[100 139 136 110 113 134 149] -> 149, 100

[127 125 156 139 109 128 143] -> 156, 109

[[122 131 134 109 141 131 154]
 [116 121 128 128 144 135 150]
 [121 134 131 150 136 142 150]] -> 154, 109

[[123 134 151 140 141 148 136]
 [115 141 129 135 128 104 137]] -> 151, 104

[152 119 120 136 111 122] -> 152, 111

[[102 100 122 127 108 135]
 [119 130 113 138 136 124]
 [111 134 129 131 150 131]] -> 150, 100

[114 129 121 154] -> 154, 114

[[127 152 105 131 141 123]
 [125 139 138 144 149 119]] -> 152, 105

[[128 113 130 126 117 107 135]
 [135 130 140 112 118 109 146]
 [144 118 128 111 101 115 110]] -> 146, 101

[115 106 113 140] -> 140, 106
---
[[127 137 147  99 139]
 [143 137 147 134 121]
 [127 137 147  99 139]] -> 99

[[136 132 157 104 134 158]
 [135 131 158 106 138 153]
 [153 144 141 106 142 146]] -> 134

[[152 141 141 134]
 [130 125 100 114]
 [143 139 145 138]] -> 141

[[118 127 124 133 122 123]
 [132 121 140 118 130 136]
 [127 142 106 145 123 116]] -> 122

[[116 138 157 114]
 [148 134 104 119]
 [134 125 128 105]] -> 157

[[128 131 133 126 143]
 [130 115 135 137 112]
 [136 124 127 133 151]] -> 126

[[118 147  99 104 154 152 151]
 [127 128 129 127 132 146 150]
 [129 130 120 107 153 152 152]] -> 152

[[125 116 138 107 115]
 [136 127 147 130 124]
 [135 142 123 115 143]] -> 107
---
[[153, 132, 109, 135],
 [125, 127, 129, 129]] gives 125

[[114, 138, 143, 106, 126, 151, 105],
 [145, 154, 151, 111, 145, 125, 109]] gives 145

[[131, 129, 154, 133, 127],
 [123, 126, 128, 127, 131]] gives 123

[[108, 112, 138, 141],
 [150, 129, 146, 129]] gives 150

[[136, 133, 135, 133, 126, 119, 133],
 [134, 128, 137, 124, 120, 99, 124]] gives 134

[[147, 142, 130, 132],
 [158, 158, 129, 116]] gives 158

[[142, 140, 113, 138, 105, 106, 119],
 [134, 126, 137, 120, 125, 121, 120]] gives 134

[[142, 152, 144, 118],
 [140, 145, 133, 112]] gives 140

[[124, 130, 144, 129, 119, 122, 125],
 [132, 134, 151, 127, 125, 124, 124]] gives 132

[[132, 131, 132, 143, 128, 129],
 [144, 131, 154, 145, 129, 132]] gives 144
---
[129, 127, 152, 118, 133] --> 118
[137, 121, 148, 127, 106, 141, 145] --> 141
[135, 150, 134, 114, 123, 135, 141] --> 135
[131, 117, 120, 106, 132, 115, 118] --> 115
[119, 137, 134, 111, 99, 105, 112] --> 105
[135, 129, 146, 149, 145, 108] --> 145
[145, 137, 153, 100, 143, 130] --> 143
[121, 125, 99, 131, 118, 115] --> 118
[128, 113, 112, 123, 142, 155] --> 142
[158, 105, 114, 146, 124, 102] --> 124
---
[132 105 130 121 133 102] ⇒ 105
[109 154 103 137] ⇒ 154
[128 118  99  99] ⇒ 118
[128 122 141 104] ⇒ 122
[150 149 147 147 122 128] ⇒ 149
[104 149 147 132] ⇒ 149
---
[[103, 124, 115, 106, 148, 115, 106], [106, 131, 112, 111, 144, 117, 111], [105, 125, 114, 108, 147, 117, 108]]	105
[[126, 120, 134, 124, 123, 130, 119], [128, 123, 143, 131, 126, 110, 123], [133, 137, 128, 130, 133, 99, 137]]	133
[[122, 126, 131, 119, 105], [123, 126, 134, 119, 104], [125, 129, 124, 127, 127]]	125
[[127, 123, 104, 123, 135, 123], [110, 100, 149, 113, 128, 109], [116, 111, 116, 123, 129, 122]]	116
[[127, 129, 129, 130, 124], [132, 121, 128, 137, 133], [136, 118, 126, 150, 130]]	136
[[117, 116, 123, 138], [110, 150, 135, 123], [132, 125, 125, 103]]	132
[[133, 128, 124, 130, 125], [115, 127, 124, 143, 126], [141, 142, 121, 149, 120]]	141
[[110, 117, 154, 144, 116, 128, 142], [143, 142, 135, 152, 113, 136, 131], [127, 127, 117, 109, 139, 117, 131]]	127
---
[[147 145 131 116]
 [142 106 108 112]
 [124 132 144 131]] → 147, 106

[140 156 136 135 131] → 156, 131

[126 115 137 133 144 106 127] → 144, 106

[[144 109 150 116 106]
 [115 148 114 138 148]] → 150, 106

[[135 122 136 129]
 [121 136 133 148]
 [129 129 142 150]] → 150, 121

[130 128 133 116 102 135 138] → 138, 102

[126 141 131 103 102 125 133] → 141, 102
